Here are some numbered points:
[-0.585 -0.713 -0.488 -0.857  0.590  0.273 -0.047 -0.148 -0.201  0.603  1.057
 -0.328  0.037 -0.288 -0.545  0.804  0.160 -1.330 -0.679 -0.909  0.236  0.258
  0.374  0.671] 0
[-0.153  1.624 -0.526  1.795  2.082  0.866  0.031 -0.858  0.579 -1.411  1.340
 -1.972 -3.973 -1.864  0.113 -1.890  0.258 -0.107 -1.664 -0.704  0.550 -1.627
 -2.430  0.403] 1
[ 0.023  1.293  0.978  1.334 -3.349  0.010  5.427 -0.099 -1.404  1.936  0.556
  0.438  1.092  2.358  1.227 -1.388 -1.031  4.213  0.447  1.626 -2.815  0.159
  1.291  1.102] 2
[-0.777  1.450  0.668  0.472  2.859  1.464 -3.617 -0.032  0.483 -1.250 -0.812
 -2.345 -2.506 -1.493 -1.152  0.158 -0.296 -1.774 -0.303 -0.429  1.823 -1.083
 -0.782  0.508] 3
[ 0.028 -0.072 -0.424 -0.323  0.744 -0.372 -0.197  0.136  0.619 -0.551 -0.102
  0.433 -0.771  0.053  0.097  0.137  0.145 -0.192 -0.206 -0.089  0.169  0.144
  0.187 -0.562] 4
[ 0.185 -0.354 -0.526 -0.231  0.067  0.017 -0.514 -0.424 -0.890  0.539  0.776
  0.806  0.694  0.813 -0.473  0.663  0.207 -0.588 -0.192 -0.888  0.169  0.356
  0.671 -0.807] 5
[-0.191  0.858 -0.301  1.042  1.424  0.250 -1.765 -0.836  0.433 -1.283 -0.278
 -0.091 -1.436 -0.928 -0.292 -1.163  0.712 -0.757 -0.986 -0.501  0.685 -0.981
 -1.266 -0.397] 6
[ 0.661  0.185 -0.521  0.570  0.762  0.488 -2.788 -0.417  0.403 -1.865 -0.795
 -0.111 -0.903 -0.816 -0.287 -0.870  0.025 -0.967  0.417  0.002  0.647 -0.361
 -1.398  0.106] 7
[ 0.465 -2.146 -2.431 -0.501 -0.028 -1.271  2.540 -0.009  0.098 -0.469  2.465
  1.652 -1.770 -0.431  1.811 -0.795  1.401 -0.521 -2.442 -0.929  0.176 -0.568
 -0.867 -0.613] 8
[ 0.566  0.194  1.611 -0.834 -0.763 -0.743 -2.668 -1.103  2.131 -0.628 -2.658
  2.278  4.171 -0.858 -0.596  0.451  1.574  2.458  2.419  0.660  0.266  0.294
 -1.399 -1.689] 9
[-0.261 -0.004  0.739  0.735 -0.176  0.628  0.127  0.239  0.102  0.264 -0.197
 -1.056  0.609 -0.118 -0.384 -0.003 -0.600  0.987  0.809 -0.217 -0.767 -0.070
 -0.082  0.743] 10
[ 0.142 -0.610 -1.012 -0.842  0.303 -0.241 -0.438  0.302 -0.890  0.486  1.021
  0.679 -0.633  0.134  0.130  0.701  0.797 -2.165 -1.523 -0.865  1.497 -0.262
  0.202 -0.032] 11
[-0.234 -0.378  0.488 -0.483  0.303  0.562 -0.348  0.449  0.319  0.317  0.345
 -1.406 -0.397 -1.488 -0.367 -0.852  0.490 -2.185 -1.426 -0.638  0.260  0.151
 -0.627  0.802] 12
[-0.427 -0.771 -0.020 -1.110  0.511  0.274  0.021  0.901  0.178  0.473  0.596
 -1.024 -0.605 -1.220 -0.027 -0.489  0.480 -2.556 -1.731 -0.953  0.641  0.153
 -0.404  0.698] 13
[ 0.562 -0.407 -0.452 -0.545 -1.225 -1.740 -2.934 -0.907  1.060 -0.604 -1.484
  3.175  3.117  0.292 -0.192  1.413  1.278  1.779  1.240  0.486  0.936  0.581
 -0.744 -0.474] 14
[ 0.365 -0.630  0.144 -1.213 -2.611 -1.756  3.055  0.698 -0.467  1.220 -0.434
  2.054  1.586  1.303  1.618  0.138 -0.129  1.220  0.053  1.785 -0.458  0.814
  1.371  0.191] 15
New points follow, each followed by the numbers of its five nearest points above by angle, nearest first.
[ 0.976  1.970  2.479  1.989 -7.433 -0.108  6.256 -0.601 -0.521  1.293 -0.985
 -0.266  4.255  1.012  1.652 -3.116 -1.237  6.442  1.612  3.716 -3.412 -0.937
 -0.921  2.395] 2 15 10 9 14
[-0.279  0.975  1.027  1.194 -0.875  1.602 -0.417 -0.975 -1.424  1.142  0.389
 -1.147  1.739  0.623 -1.463 -0.262 -0.603  0.684  0.781 -1.349 -1.360 -0.112
  0.122  0.415] 10 2 5 9 0
[-0.002  1.045  0.927  1.058 -2.709 -0.044  4.221 -0.160 -1.453  1.832  0.392
  0.068  0.964  1.889  0.897 -1.073 -0.841  2.529  0.158  1.110 -2.115 -0.108
  1.213  0.662] 2 15 10 8 5
[ 0.473  1.652 -1.109  0.904  1.115 -1.896  1.330 -0.524  1.983 -1.981 -0.274
  2.089 -2.464  0.289  1.641 -0.785  0.859  2.920 -0.269  0.503 -0.293 -0.927
 -1.096 -2.700] 4 8 1 6 9
[-0.675 -0.052  1.682  0.933 -0.842  1.035  0.989  0.382 -0.249  1.377 -0.358
 -1.880  1.670  0.043 -0.530  0.219 -1.425  1.772  1.753 -0.046 -1.744  0.563
  0.281  1.370] 10 2 15 9 14
[-0.162 -2.187 -1.111 -1.475 -0.614 -1.997  0.919  0.736 -0.001  0.000 -0.349
  3.037  1.473  1.597  1.154  2.106 -0.084  0.934  0.612  0.550  0.267  0.813
  1.855  0.863] 15 14 5 2 8
[-0.513 -0.407 -0.451 -0.541  0.232  0.054 -0.091  0.034 -0.335  0.364  0.443
 -0.352 -0.141 -0.177 -0.287  0.430 -0.187 -1.164 -0.431  0.068  0.132  0.336
  0.760  1.116] 0 13 11 12 5
[-0.099  1.223  0.944  1.248 -2.029  0.381  2.930 -0.561 -1.110  1.126  0.115
 -0.247  0.854  1.304  0.513 -1.347 -0.764  2.415  0.490  0.985 -1.939 -0.232
  0.807  0.468] 2 15 10 9 8
[-0.067 -0.029 -0.523 -0.440  1.534 -0.150 -0.102  0.508  0.357 -0.370 -0.092
  0.021 -1.272  0.026  0.021  0.086 -0.209 -1.009  0.004 -0.160  0.085  0.329
  0.577 -0.720] 4 3 11 13 6
[ 0.187 -1.258 -1.975 -0.643  2.167 -0.209 -0.850  0.283 -0.145 -0.968  1.510
  0.472 -2.519 -0.469  0.164 -0.303  1.032 -3.676 -2.453 -1.361  1.405 -0.167
 -0.258 -0.886] 11 13 4 8 0
[-0.186 -0.908  0.248 -2.084 -1.120 -1.529  0.649  0.453 -0.222  1.157 -0.470
  2.157  1.812  0.959  0.851  1.516  0.844 -0.296 -0.581  0.458  1.012  0.427
  1.312 -0.155] 15 14 5 11 9
[-0.493  0.406 -0.006  0.636  1.698  0.793 -1.045  0.216  0.091 -0.511 -0.326
 -0.606 -1.222  0.019 -0.529  0.119 -0.517 -0.259  0.182 -0.809  0.040 -0.569
  0.131 -0.030] 3 6 1 7 4
[-0.058 -1.464 -0.679 -1.001 -0.521 -1.304  0.912  0.659  0.095  0.187 -0.228
  1.824  1.146  1.116  0.861  1.438 -0.162  0.872  0.633  0.361 -0.029  0.678
  1.014  0.574] 15 14 2 5 9
[-0.293 -1.501 -1.097 -0.646 -0.110  0.003  1.083  0.613 -1.307  1.194  1.371
 -0.394 -0.331  0.704  0.070  1.464 -0.952 -1.031  0.002 -0.061  0.070  0.966
  1.371  2.023] 0 11 5 13 15
[-0.821  0.411  2.130  1.316 -1.119  1.527  0.361  0.063 -0.043  0.961 -0.287
 -2.460  2.147 -0.131 -1.188 -0.016 -0.700  1.958  1.335 -0.572 -1.772 -0.088
 -0.091  1.896] 10 2 9 15 12
[ 0.039  0.056  0.759  0.673 -0.557  1.104 -0.498 -0.116 -0.585  0.530  0.060
 -1.455  0.965 -0.130 -0.918 -0.377 -0.464 -0.099  0.528 -0.416 -0.556  0.197
 -0.167  1.079] 10 12 3 2 0
[ 0.730 -2.276 -2.565  0.232 -0.464 -1.707  3.108 -0.268  0.181 -0.965  2.422
  2.393 -1.892 -0.317  2.571 -0.972  1.445  0.496 -2.577 -0.420 -0.077 -1.151
 -1.301 -0.631] 8 11 4 15 1
[ 0.498 -0.951 -1.340 -1.020  0.989 -1.365 -0.253  0.293  0.469 -0.607  0.148
  2.213 -0.878 -0.063  0.847  0.499  0.963 -0.738 -0.637 -0.155  1.127  0.020
 -0.043 -1.436] 4 8 11 5 14
[-0.018  0.713 -0.634  0.879  1.084  0.378  0.432 -0.413  0.116 -0.721  1.140
 -0.985 -2.390 -1.106  0.268 -0.952  0.393 -0.561 -1.542 -0.585  0.517 -0.893
 -1.241  0.201] 1 6 3 12 8
[ 0.997 -0.357 -0.432  0.611  0.452 -0.674 -2.522 -0.128 -0.167 -1.218 -1.647
  1.765  0.463  1.064 -0.004  1.106 -0.486  0.764  1.373  1.150  1.072  0.372
  0.345  0.362] 14 9 7 4 5
[-0.620 -1.603  1.164 -2.533 -1.563  0.108 -0.335  1.200 -0.168  1.885 -0.246
 -0.335  3.321 -0.340 -0.456  1.722  0.485 -1.684 -0.144 -0.446  0.637  1.258
  0.818  1.871] 0 13 15 5 12
[ 0.558  0.231 -0.873 -0.461  2.184 -0.517 -1.058  0.620  0.393 -0.718 -0.292
  0.438 -2.033  0.135  0.009  0.248 -0.047 -2.097 -0.599 -0.360  0.990  0.426
  0.147 -1.299] 4 11 3 6 7
